In the data rows, 128 means zero.
Each row below has a hidden score, from 0 to 40, with 20 about the middle. What is it? The score is a weighted sum of the row's numbers plus the product of two more (or one squared), each taken from its middle value.
123 115 145 137 110 129 183 129 149 48 115 102 116 179 70 131 134 116 131 123 161 128 96 179 137 121 104 145 137 94 156 ~ 19
139 146 143 179 112 170 188 130 147 73 123 146 62 124 121 146 135 112 95 110 147 130 121 142 121 127 130 134 132 90 98 ~ 25
190 166 115 107 108 128 124 137 149 116 132 122 67 169 103 95 87 75 156 161 131 183 136 111 127 108 113 137 152 102 118 ~ 16
122 153 117 149 105 164 162 131 143 87 81 96 101 122 129 160 154 137 114 116 93 140 192 111 114 129 127 112 141 122 120 ~ 18
151 112 140 124 116 143 159 50 120 194 143 115 159 127 125 161 149 131 123 72 139 135 127 147 131 103 140 129 45 137 102 ~ 27
129 133 97 131 136 169 117 123 98 141 142 120 54 133 131 116 115 114 135 133 60 144 186 97 139 136 152 152 155 135 124 ~ 17
120 111 126 120 109 115 74 163 125 122 145 190 126 141 106 113 126 65 117 137 122 186 114 125 93 235 137 167 136 113 114 ~ 16
136 127 119 145 114 151 131 125 146 123 127 98 131 126 170 176 147 132 136 83 79 121 176 97 153 121 103 117 138 140 76 ~ 22
145 139 162 162 108 84 140 139 122 114 157 78 113 149 102 131 140 130 125 210 125 89 37 176 142 146 103 138 124 122 179 ~ 19
106 162 133 140 107 156 99 162 157 126 189 131 83 173 132 136 117 109 103 93 142 130 141 168 136 145 117 151 124 33 78 ~ 17
123 71 136 156 140 133 176 123 95 111 87 113 115 105 126 115 136 120 137 197 144 110 92 109 115 109 179 117 121 204 153 ~ 20
125 136 127 111 105 126 172 87 99 118 131 123 192 61 80 110 128 154 122 182 103 143 125 158 118 115 153 117 121 179 174 ~ 20
118 100 169 103 141 121 224 113 128 124 126 105 132 143 127 111 119 144 138 134 158 128 101 121 124 117 121 128 93 67 146 ~ 18
177 124 106 88 165 169 132 91 138 137 136 133 170 106 166 157 153 125 93 121 106 123 117 85 179 99 103 125 134 104 105 ~ 24
121 162 123 128 154 165 99 131 122 111 140 157 125 68 111 134 128 139 129 97 49 171 146 130 140 93 149 143 126 157 121 ~ 24
100 131 144 200 145 148 129 98 120 128 167 90 134 130 168 132 98 119 147 140 135 114 118 120 128 164 76 66 174 184 90 ~ 8
130 165 139 130 131 130 116 133 145 118 138 150 85 133 213 116 158 146 113 78 108 85 150 117 164 123 115 97 112 130 98 ~ 39
213 119 130 138 119 104 150 143 113 113 105 94 120 124 74 139 125 89 121 157 163 138 86 139 140 122 117 193 117 105 146 ~ 37
184 86 112 146 112 119 152 119 109 149 106 41 129 147 122 150 179 109 135 120 135 125 123 63 130 110 171 145 124 131 132 ~ 30
120 149 100 19 107 123 63 131 131 184 188 169 130 133 112 76 105 162 125 131 119 169 182 107 127 127 137 132 123 134 125 ~ 16
130 134 162 127 89 105 176 140 124 61 144 170 137 133 45 137 122 124 128 147 150 112 122 179 104 155 122 134 143 86 152 ~ 19
209 176 173 124 85 145 106 117 117 115 156 92 139 126 94 111 145 170 134 139 125 72 115 156 137 52 159 129 118 87 134 ~ 23
118 151 129 123 96 135 121 115 136 89 123 105 109 76 127 91 148 161 134 152 121 97 124 170 158 98 222 107 118 173 140 ~ 33
138 77 112 141 142 151 113 142 116 130 139 83 139 138 159 159 130 137 124 87 133 119 149 95 134 150 113 61 183 192 105 ~ 30
119 138 145 131 140 150 135 117 177 167 149 120 78 135 149 122 113 143 154 112 79 123 171 102 133 111 105 96 129 138 79 ~ 11
147 112 135 123 130 111 172 158 120 71 94 104 110 147 106 114 114 95 138 138 206 105 108 156 113 134 107 176 144 131 129 ~ 24
91 139 104 126 98 160 93 167 109 160 170 131 149 128 154 131 128 142 113 60 117 137 194 75 121 81 127 125 157 113 129 ~ 26
121 205 122 113 145 99 140 136 113 103 84 148 61 142 116 101 126 120 200 147 163 168 107 107 147 106 67 115 131 117 153 ~ 17
78 90 132 138 120 137 115 103 93 167 151 139 150 123 204 186 109 133 121 91 132 125 164 93 141 143 129 117 123 120 98 ~ 14
139 130 124 166 77 192 100 191 102 99 106 128 134 79 142 130 128 124 121 144 114 131 117 95 107 136 177 143 157 127 119 ~ 27
131 123 117 133 126 125 125 136 137 100 70 186 104 144 65 129 118 105 129 172 141 149 121 123 119 131 126 180 198 71 110 ~ 15
149 102 127 189 148 130 120 131 87 78 107 68 133 112 153 125 156 109 179 161 103 126 118 88 103 133 149 109 179 186 117 ~ 18
136 117 141 110 122 94 162 186 122 128 153 140 113 129 71 141 123 88 119 148 157 179 102 162 129 150 94 136 70 126 142 ~ 19
120 123 109 163 115 160 137 145 131 90 118 115 12 125 152 146 121 115 146 145 138 162 165 93 142 148 109 132 126 122 120 ~ 19
37 144 144 168 64 166 118 134 112 90 140 118 110 108 130 124 125 156 119 142 126 118 147 143 147 196 169 113 162 134 101 ~ 11
112 148 108 88 114 136 96 167 119 123 140 145 86 134 127 61 114 100 155 156 116 153 119 129 111 202 86 206 177 121 115 ~ 25
116 133 128 184 89 155 95 143 144 117 172 136 108 116 146 85 131 185 107 104 146 101 145 137 113 204 130 67 181 143 74 ~ 18
178 113 135 177 113 187 164 107 119 89 92 87 105 143 153 144 138 161 131 131 125 108 122 123 158 6 124 106 124 124 131 ~ 27
70 110 129 90 111 164 115 169 139 135 116 145 117 111 118 116 126 133 102 144 76 144 185 121 135 147 144 155 130 125 127 ~ 19
127 48 184 159 140 114 105 109 99 111 108 127 149 118 167 143 136 173 147 100 122 60 137 158 133 174 136 127 129 122 120 ~ 28
151 138 129 118 124 170 142 118 127 96 96 102 116 102 128 119 142 113 122 128 85 178 160 80 129 99 119 121 170 170 128 ~ 21
78 144 115 112 139 144 94 138 140 129 162 157 130 128 163 135 110 118 68 46 120 144 172 131 112 198 123 165 121 133 113 ~ 18
171 131 123 124 185 139 151 101 139 122 87 59 127 114 146 133 131 145 153 143 123 141 119 106 98 40 127 88 131 211 128 ~ 15
139 164 162 114 129 131 152 116 142 100 109 146 114 150 37 121 142 111 134 133 150 110 111 180 122 115 122 168 110 59 154 ~ 19
189 139 117 127 205 127 157 142 122 105 46 127 110 111 95 137 110 92 158 172 114 154 123 114 122 148 125 108 154 89 130 ~ 24
145 90 150 199 133 103 140 110 111 80 68 92 111 111 126 103 135 149 145 200 171 103 71 125 126 115 128 114 181 201 143 ~ 13
38 134 120 107 127 120 125 148 152 132 133 187 121 124 143 124 109 119 115 151 138 167 126 140 116 173 68 160 162 86 117 ~ 14
104 124 142 119 142 86 119 107 211 133 166 123 142 153 147 146 128 189 111 73 159 90 88 145 155 107 124 80 99 157 124 ~ 34
146 102 141 166 116 184 116 155 76 109 85 132 112 116 164 118 173 134 93 121 93 133 140 99 127 122 176 130 125 128 109 ~ 31
107 123 131 105 131 104 157 163 124 81 104 197 153 132 101 107 98 58 122 150 160 139 93 164 127 197 127 148 157 131 111 ~ 13
118 131 123 83 176 140 114 176 113 156 146 104 109 134 88 109 130 121 120 110 121 208 131 116 114 141 128 154 126 72 117 ~ 21
103 175 133 150 93 164 97 157 140 125 119 140 137 67 93 71 131 194 109 157 78 109 149 175 116 129 170 148 125 112 132 ~ 21
138 111 125 125 124 144 190 127 108 125 43 117 149 84 120 116 128 119 116 179 125 137 121 126 107 121 184 159 120 107 144 ~ 19
137 120 123 118 134 22 80 179 105 152 156 216 157 149 114 82 78 111 140 163 141 155 97 138 110 186 107 164 125 123 132 ~ 14
138 151 114 132 141 121 104 150 183 110 107 139 66 166 73 100 109 114 157 127 109 190 109 143 126 94 104 160 168 99 119 ~ 18
104 124 157 155 187 163 112 139 105 98 137 147 89 154 115 145 132 158 52 99 137 92 139 155 121 185 150 135 96 109 119 ~ 27
118 127 129 152 115 168 148 143 122 104 83 64 150 124 136 193 142 111 121 127 83 120 173 102 130 118 144 122 128 130 130 ~ 17
93 151 130 125 122 135 142 113 89 114 102 150 148 108 174 178 160 169 90 90 137 97 151 146 138 123 150 120 135 122 75 ~ 14
119 99 107 103 120 129 120 176 127 144 104 144 158 140 101 32 118 138 115 183 172 175 59 125 114 207 87 145 149 119 150 ~ 22
139 70 158 168 145 111 112 64 134 174 114 109 200 77 123 159 151 158 115 120 154 105 132 137 160 128 134 94 83 122 140 ~ 23
115 133 64 123 137 79 83 113 122 159 207 197 154 126 108 58 115 153 142 115 121 168 142 143 118 178 97 65 174 167 150 ~ 23
166 129 153 126 125 69 175 85 123 119 107 127 127 149 114 171 132 124 137 117 206 97 79 114 133 158 96 107 112 151 150 ~ 21
89 135 138 155 132 184 113 116 34 127 146 128 159 118 161 142 114 155 93 130 145 105 135 139 138 183 163 82 129 131 110 ~ 14
97 164 112 53 133 33 152 111 138 166 142 150 121 120 102 120 127 118 158 133 131 147 145 162 119 68 127 104 132 185 176 ~ 20
133 134 126 90 121 125 102 163 132 171 185 160 120 146 133 121 131 113 105 117 127 171 150 95 124 159 145 96 131 93 57 ~ 20
97 154 70 114 113 137 127 159 133 127 111 192 106 111 106 124 120 107 136 122 96 171 155 121 117 120 102 159 185 133 131 ~ 23
82 137 114 111 122 120 135 132 140 153 140 180 106 46 118 136 128 162 132 91 106 147 170 129 123 145 144 156 124 98 138 ~ 31
128 182 93 109 111 163 34 149 135 149 174 173 101 169 128 50 127 153 125 99 97 137 162 135 159 80 153 135 96 142 100 ~ 32
72 153 109 166 100 185 52 185 130 140 130 147 133 133 134 104 140 142 99 124 106 142 165 136 123 147 142 99 141 141 85 ~ 21
142 63 142 102 131 123 121 76 106 160 157 174 201 96 115 93 147 184 112 162 77 110 157 132 124 158 148 123 83 143 137 ~ 19
133 146 126 83 127 161 146 131 159 131 121 103 73 132 95 171 131 150 144 133 113 175 147 68 121 100 112 141 130 118 97 ~ 20
181 148 106 80 143 118 113 142 96 123 141 91 91 213 97 104 121 101 129 120 148 160 121 103 134 85 129 183 118 130 129 ~ 16
144 162 123 118 94 138 117 139 156 119 110 167 105 89 161 107 115 141 122 103 96 118 149 113 117 161 122 111 203 185 84 ~ 17
122 104 139 105 117 123 211 86 111 151 86 136 134 126 128 107 123 166 145 129 123 87 105 108 128 117 155 97 157 121 186 ~ 23
126 76 93 167 126 134 136 128 113 153 208 134 110 127 224 115 127 148 120 91 124 154 118 86 132 119 97 105 138 148 104 ~ 23
116 108 114 117 178 167 113 114 147 141 101 127 129 107 168 133 109 160 120 115 134 123 161 108 112 125 146 46 156 146 128 ~ 21
77 90 133 150 124 150 147 112 86 126 118 138 180 82 177 152 121 216 124 100 130 103 125 108 114 148 123 119 161 126 126 ~ 37
127 128 81 71 138 140 130 156 133 148 125 128 158 101 149 155 140 130 125 168 59 155 129 145 142 118 137 136 106 159 85 ~ 10
97 136 129 126 139 134 161 139 126 133 122 163 92 64 155 178 134 151 116 90 138 105 157 124 121 148 92 93 144 153 142 ~ 24
167 56 136 155 131 86 169 87 134 121 76 124 183 143 138 162 131 124 131 128 180 101 62 125 112 161 124 123 132 149 131 ~ 26
144 57 134 124 143 111 157 54 131 184 157 125 111 116 169 168 165 148 119 114 124 120 121 107 116 138 143 86 106 167 120 ~ 17
107 118 139 187 124 154 140 132 133 126 136 103 117 166 181 179 128 141 101 78 133 104 135 106 140 126 115 122 127 126 59 ~ 12
167 130 121 90 124 79 122 89 135 87 103 162 116 164 121 38 131 117 157 210 161 155 65 79 123 154 117 153 172 123 157 ~ 26
122 209 134 110 106 175 140 135 145 74 76 83 83 118 124 125 137 129 117 127 134 173 153 111 126 131 142 123 120 116 117 ~ 19
124 135 159 181 119 159 127 121 132 118 132 60 66 115 129 114 151 194 130 126 98 73 128 123 124 130 170 108 159 149 124 ~ 16
120 196 131 119 114 100 123 143 159 80 125 134 61 163 98 75 83 148 173 169 160 139 94 173 130 128 56 118 168 127 164 ~ 13
167 76 131 142 101 138 139 153 118 127 139 153 135 164 142 133 118 138 102 98 162 86 139 138 117 137 120 128 171 120 54 ~ 23
82 146 99 86 142 167 126 120 126 124 137 120 156 88 149 141 126 116 153 99 83 172 162 117 128 126 151 135 124 136 111 ~ 18
172 188 110 149 109 108 138 143 185 40 115 104 84 151 76 106 108 132 165 152 131 116 102 148 129 68 118 136 161 147 164 ~ 21
105 121 124 150 141 119 212 145 114 110 104 123 137 98 123 152 114 113 188 131 128 119 101 132 101 119 116 99 162 146 136 ~ 34
135 101 115 139 141 130 117 117 123 198 61 141 153 132 145 146 117 111 118 76 119 194 154 80 119 116 146 124 118 100 115 ~ 26
155 171 141 105 88 85 51 133 133 143 192 153 92 163 98 39 110 140 165 173 154 115 74 188 108 128 136 167 127 64 176 ~ 21
131 89 140 125 154 119 194 55 131 129 147 120 170 122 131 168 139 131 72 113 140 92 104 118 126 159 145 140 121 142 132 ~ 18
112 208 54 109 123 157 100 131 139 152 150 139 69 113 157 93 128 157 136 78 108 146 131 108 172 123 147 97 139 177 123 ~ 23
156 132 119 44 205 104 128 146 140 161 174 146 120 143 138 139 131 71 116 87 104 140 162 117 133 113 124 117 108 109 127 ~ 27
121 152 107 113 111 164 135 100 169 92 123 133 128 112 156 121 129 190 101 118 117 118 160 150 119 93 165 70 131 174 100 ~ 32
138 139 113 147 110 152 118 215 122 108 130 114 116 103 127 66 123 116 124 122 90 142 159 86 98 158 142 127 192 158 114 ~ 23
93 128 162 170 94 122 124 150 121 106 113 131 137 163 94 108 140 144 95 145 224 91 77 151 114 142 106 137 148 121 131 ~ 18
174 155 118 119 144 123 125 200 133 90 87 118 121 186 73 124 120 133 118 161 116 115 74 127 118 146 138 142 158 58 163 ~ 22
124 50 135 120 132 122 121 95 113 193 192 136 183 129 151 179 104 161 80 109 141 95 137 122 143 123 143 98 105 150 128 ~ 19
109 137 102 156 150 158 125 148 125 134 135 113 26 138 140 186 122 120 128 100 117 127 125 107 131 139 165 89 168 171 103 ~ 15
148 127 122 136 125 101 117 178 130 104 106 135 129 150 87 90 79 106 126 217 171 150 89 153 89 127 101 187 151 82 158 ~ 15
103 107 102 156 148 155 57 134 135 138 65 149 112 112 154 148 121 115 79 132 165 169 127 104 116 201 117 130 185 120 123 ~ 18
97 116 121 62 119 103 104 140 137 168 164 141 173 78 107 94 102 150 102 136 95 158 184 154 124 210 138 119 130 132 143 ~ 17
87 140 147 136 117 99 122 144 141 140 125 147 209 92 163 146 146 166 126 64 115 95 136 141 127 114 159 88 92 153 111 ~ 23
127 73 161 136 133 104 157 86 118 129 144 117 166 141 118 155 130 127 96 119 163 66 128 159 134 115 132 169 81 121 165 ~ 18
122 143 132 111 135 145 152 147 162 128 129 122 143 78 142 109 107 175 120 141 114 123 161 133 106 31 130 92 154 173 104 ~ 24
125 155 141 184 108 167 161 93 127 93 111 50 142 136 121 142 152 168 109 119 128 98 130 123 149 72 185 109 99 136 120 ~ 24
142 107 112 160 116 118 160 110 131 64 143 131 114 140 117 129 119 162 140 131 176 193 64 91 112 144 93 164 127 91 146 ~ 34
191 124 71 84 166 141 90 145 92 139 140 72 107 142 139 130 145 90 148 153 117 175 129 78 132 112 127 126 128 147 156 ~ 25
145 96 81 124 136 124 87 198 128 139 147 112 134 165 158 136 129 54 132 137 183 134 123 78 128 128 124 134 115 132 124 ~ 17
113 102 145 145 119 112 99 75 137 148 188 147 156 118 187 136 142 147 107 100 139 87 141 154 135 137 137 62 82 191 129 ~ 37
115 158 129 139 154 142 154 149 131 90 157 151 153 94 121 161 125 146 107 113 58 130 147 173 115 128 148 130 73 68 152 ~ 30
60 136 165 199 115 131 106 121 137 88 137 149 120 125 137 135 143 157 140 102 138 68 135 198 129 191 116 144 122 111 76 ~ 10
83 95 125 114 109 168 113 131 167 121 128 139 118 126 149 159 144 71 114 171 154 123 139 136 124 189 131 157 95 90 106 ~ 14
192 143 75 105 145 111 77 139 120 167 101 148 148 120 113 87 132 141 159 145 62 153 145 70 175 93 144 119 106 157 157 ~ 28
89 137 134 121 116 118 128 127 120 175 125 171 131 127 124 84 117 113 135 103 139 136 216 109 122 108 127 139 132 111 84 ~ 12
131 134 110 62 159 132 115 124 147 191 139 123 158 121 150 135 148 112 113 93 105 107 167 114 126 114 129 172 83 133 102 ~ 13
144 128 114 85 138 146 72 129 108 147 140 171 122 119 140 72 127 78 114 122 109 188 156 106 120 199 166 150 122 106 108 ~ 21
162 190 92 67 114 108 120 160 128 88 88 116 83 105 125 97 130 138 174 151 98 130 144 119 124 118 144 196 133 121 156 ~ 29
102 122 128 105 116 117 124 189 148 124 104 175 151 113 50 113 114 111 94 112 135 164 111 204 140 139 104 171 143 133 129 ~ 22
106 120 127 149 118 137 66 139 120 97 165 93 122 131 114 102 131 176 129 140 133 93 196 98 126 129 126 98 215 140 136 ~ 15
140 155 160 110 106 105 105 130 122 125 165 144 121 184 75 117 127 108 132 142 149 110 104 121 140 111 133 209 98 56 133 ~ 17
128 104 134 152 126 92 137 38 95 207 196 138 191 131 151 142 128 152 121 145 129 102 105 131 138 95 148 121 48 142 138 ~ 21
158 97 184 175 145 125 137 135 124 102 117 61 137 140 116 176 127 96 135 149 164 108 61 139 132 111 98 130 135 130 138 ~ 16
122 131 88 133 140 129 58 145 129 187 133 207 147 90 124 87 137 134 167 117 67 164 123 129 130 134 93 97 158 160 144 ~ 31
72 120 107 165 153 125 124 151 148 133 175 116 155 127 123 116 120 127 97 81 115 157 196 91 111 157 113 146 135 137 90 ~ 14
98 64 134 117 114 103 121 143 128 165 83 209 132 110 122 118 124 139 101 118 135 194 109 126 126 156 91 171 127 112 145 ~ 25
118 119 115 113 101 140 190 132 142 121 105 156 123 149 136 186 100 127 111 139 116 65 136 128 144 122 150 139 108 130 130 ~ 15
150 127 135 120 120 118 136 201 194 98 110 151 64 146 86 122 87 119 125 164 152 119 129 103 114 145 121 152 139 82 135 ~ 18
132 138 117 137 110 124 133 172 110 108 95 105 132 154 91 142 126 94 129 171 212 146 56 124 106 152 101 152 130 139 143 ~ 21
135 196 122 108 131 39 116 101 161 199 90 198 141 114 114 81 92 135 130 127 120 127 133 124 121 116 101 102 178 131 179 ~ 26
92 122 122 135 140 128 104 134 177 142 168 123 141 100 150 91 85 164 137 112 85 179 171 110 130 108 88 112 158 152 102 ~ 16
99 111 132 158 138 132 180 103 133 121 82 114 165 139 174 201 163 124 131 84 109 99 122 111 121 114 126 101 122 138 116 ~ 16
129 143 100 125 108 119 121 194 79 131 123 144 87 120 122 105 121 108 116 122 137 158 156 132 99 131 176 194 109 140 99 ~ 19
99 156 105 99 153 163 118 127 167 121 129 152 148 75 176 131 129 113 136 126 90 129 143 122 157 143 106 120 151 128 85 ~ 13
140 104 156 103 84 96 136 165 137 98 122 118 149 131 42 84 130 115 140 163 174 127 94 190 107 123 141 159 131 116 175 ~ 21
111 134 113 181 79 163 53 169 132 103 153 156 129 126 167 68 95 149 154 146 114 111 171 119 120 156 135 71 172 135 119 ~ 20
163 123 157 131 116 124 178 143 63 105 26 139 170 124 132 138 127 115 127 142 159 109 97 124 93 139 159 127 117 124 154 ~ 23
137 108 109 92 161 84 133 139 132 181 167 134 169 129 124 140 112 38 123 139 143 172 111 142 109 136 103 125 96 145 160 ~ 19
126 107 174 155 102 136 132 120 141 115 116 128 135 130 144 135 136 138 83 167 185 71 106 175 119 153 93 119 135 157 90 ~ 12
128 148 137 100 128 95 149 95 84 206 137 98 211 114 130 131 153 122 91 97 145 146 133 100 140 90 137 146 89 130 122 ~ 18
159 126 122 117 152 135 201 104 102 123 115 115 116 119 90 133 123 121 142 136 131 122 118 136 115 88 121 191 83 95 181 ~ 35
121 195 161 97 108 75 162 83 191 119 122 175 145 93 77 97 126 148 152 123 110 136 129 183 124 103 97 145 121 116 128 ~ 16
61 74 136 157 134 149 142 137 151 111 114 120 149 108 169 171 145 116 112 134 156 129 142 123 90 141 142 133 93 120 114 ~ 19
120 122 128 122 123 151 91 83 134 136 201 121 159 107 216 143 126 131 114 113 109 145 149 91 144 109 139 95 114 140 93 ~ 37
114 127 93 136 149 106 149 144 193 157 120 140 111 125 147 199 141 131 143 119 78 140 108 103 157 139 123 97 100 123 96 ~ 15
122 145 122 177 100 140 145 127 150 85 47 110 125 135 75 111 97 131 178 208 139 118 93 111 130 120 93 128 187 161 161 ~ 24
87 91 127 155 130 114 120 122 135 164 122 126 136 80 170 140 169 136 132 113 83 142 171 106 133 125 151 84 130 141 130 ~ 24
144 127 174 131 120 123 130 153 94 60 122 116 142 116 84 107 138 154 125 193 145 82 77 187 141 84 156 150 131 105 168 ~ 28
88 170 160 173 129 111 139 140 156 104 119 154 122 182 114 123 69 141 126 100 145 102 82 229 145 141 72 136 121 81 133 ~ 15
144 170 92 94 125 136 58 147 116 148 145 116 133 160 133 81 120 104 148 126 71 180 172 89 114 126 136 131 134 173 118 ~ 15
116 160 108 83 114 94 83 148 116 117 120 182 123 107 107 69 104 138 183 169 74 149 142 167 116 161 94 113 202 175 159 ~ 19
133 73 132 126 125 147 129 133 123 184 170 130 155 137 148 105 124 157 129 107 112 76 132 115 147 97 166 113 60 188 108 ~ 19
128 98 131 145 133 165 130 94 121 153 152 96 153 150 169 185 164 108 95 83 143 95 136 79 139 110 145 133 106 95 117 ~ 22
151 168 180 122 177 115 129 50 134 139 154 97 123 132 126 155 143 182 123 141 124 97 133 91 145 89 114 62 123 133 123 ~ 27
135 171 143 43 139 155 123 146 145 116 121 116 86 128 81 145 136 144 123 122 96 150 140 124 140 70 170 155 124 74 138 ~ 26
203 150 110 92 177 94 114 128 118 124 107 90 94 125 96 111 144 86 164 153 133 181 134 92 125 93 119 108 125 160 170 ~ 20
88 85 147 145 133 143 130 51 79 148 142 118 148 110 169 150 166 188 107 161 147 97 118 147 151 114 145 108 67 145 138 ~ 22
115 104 149 120 124 145 156 133 105 167 139 140 109 151 150 163 138 129 141 85 122 88 147 114 132 162 148 140 63 82 98 ~ 23
138 116 81 78 158 146 140 128 128 173 128 125 141 138 145 142 144 46 135 120 135 156 134 105 107 162 114 129 143 122 106 ~ 18
92 135 127 179 107 167 106 135 127 143 98 138 113 117 183 114 117 143 138 153 92 113 142 89 106 144 135 66 175 182 119 ~ 19
133 89 124 101 144 84 105 103 96 167 131 199 169 83 152 123 130 94 123 139 130 162 136 70 104 186 132 141 110 183 137 ~ 18
161 154 150 81 113 92 138 112 125 118 159 148 129 174 41 106 122 106 161 136 150 109 98 190 125 75 140 156 113 86 172 ~ 20
91 128 141 108 81 145 128 76 106 129 138 117 109 128 197 132 121 187 156 134 132 86 160 146 137 90 175 111 101 119 123 ~ 14
139 124 67 120 79 136 98 155 117 137 118 112 134 106 169 64 140 114 119 158 141 153 163 99 104 148 137 118 201 153 126 ~ 19
138 170 148 106 134 92 123 146 131 89 142 104 162 173 79 89 127 134 152 148 173 115 51 141 159 89 120 158 77 108 172 ~ 23
108 113 128 134 102 134 162 105 140 177 152 187 168 124 129 142 121 187 112 66 133 66 123 136 132 145 119 71 136 123 142 ~ 29
174 154 117 116 99 167 136 169 127 128 63 113 106 121 95 117 125 64 129 183 164 119 89 138 145 137 139 169 124 101 134 ~ 21
138 137 109 173 187 133 171 106 107 106 123 57 85 160 136 113 166 101 181 147 126 139 112 83 143 86 108 98 130 146 133 ~ 13
127 125 155 150 120 156 124 134 108 117 127 92 111 107 178 186 142 107 120 128 100 124 170 80 119 90 125 116 148 153 113 ~ 18
149 64 147 142 114 131 150 132 147 174 105 122 95 132 120 145 133 91 66 142 144 130 120 116 173 177 155 109 125 107 119 ~ 28
178 158 130 98 140 76 150 23 124 151 200 135 133 132 108 139 137 139 132 114 141 102 105 155 176 28 130 104 111 121 187 ~ 38
123 183 127 116 128 111 146 159 129 110 81 107 83 99 121 113 113 122 163 160 95 121 144 180 147 118 133 66 189 169 131 ~ 10
114 108 118 64 197 112 111 110 135 228 149 136 103 100 141 132 127 137 125 158 77 147 138 141 102 137 139 102 129 119 147 ~ 16
115 136 117 127 125 75 86 150 120 213 155 135 149 146 145 135 130 41 156 134 135 168 130 104 114 151 95 130 119 116 122 ~ 11
129 169 118 110 134 126 91 131 144 136 113 148 124 157 131 169 120 117 104 81 141 154 146 150 139 136 125 173 112 91 41 ~ 10
120 157 141 148 107 135 113 114 152 136 151 117 136 139 190 135 128 142 110 12 124 112 169 183 119 123 143 84 104 123 97 ~ 22
150 109 111 110 168 87 142 114 111 151 161 108 110 175 78 104 133 69 148 159 140 181 128 90 132 103 112 159 105 161 124 ~ 10
111 137 103 112 180 118 152 118 128 207 163 130 130 135 158 122 133 106 124 123 105 115 166 86 122 115 132 137 101 129 78 ~ 8
139 168 187 159 105 108 129 56 163 120 134 95 125 118 56 134 95 186 132 96 135 99 130 223 141 131 121 118 107 135 148 ~ 27
133 136 151 155 101 138 159 118 125 115 138 120 128 119 121 154 128 154 93 108 118 40 133 164 146 122 173 123 134 129 133 ~ 20
162 133 114 138 135 126 176 118 129 99 128 129 102 116 119 129 153 79 139 130 87 139 124 116 114 106 155 181 91 91 179 ~ 28
133 110 169 136 132 126 137 115 99 120 110 45 148 96 125 134 162 142 126 142 126 93 116 131 123 114 148 94 134 169 203 ~ 22
128 117 129 73 102 113 140 152 87 169 113 213 129 115 138 134 130 73 125 133 119 143 125 97 100 170 126 177 119 117 146 ~ 20
167 89 154 147 130 88 183 136 98 86 95 127 131 145 121 118 118 94 138 172 170 101 58 156 139 133 116 143 115 145 165 ~ 18
106 168 154 91 117 161 115 135 175 132 134 106 105 90 122 139 113 118 107 123 120 119 181 109 127 105 110 146 123 181 122 ~ 15
129 107 102 137 178 138 144 131 167 126 150 128 118 112 111 163 134 85 120 80 115 166 167 100 136 123 129 142 134 91 96 ~ 21
92 147 129 104 146 128 92 137 154 129 172 125 121 133 117 183 144 84 105 111 105 163 162 83 130 133 121 167 137 109 95 ~ 17
162 123 141 145 116 111 216 77 138 102 88 100 131 145 131 133 123 156 165 131 150 97 77 156 128 82 120 150 121 82 136 ~ 26
114 158 99 86 101 151 99 122 195 131 206 112 132 118 145 146 136 159 130 105 69 140 144 113 152 113 156 85 135 122 113 ~ 28
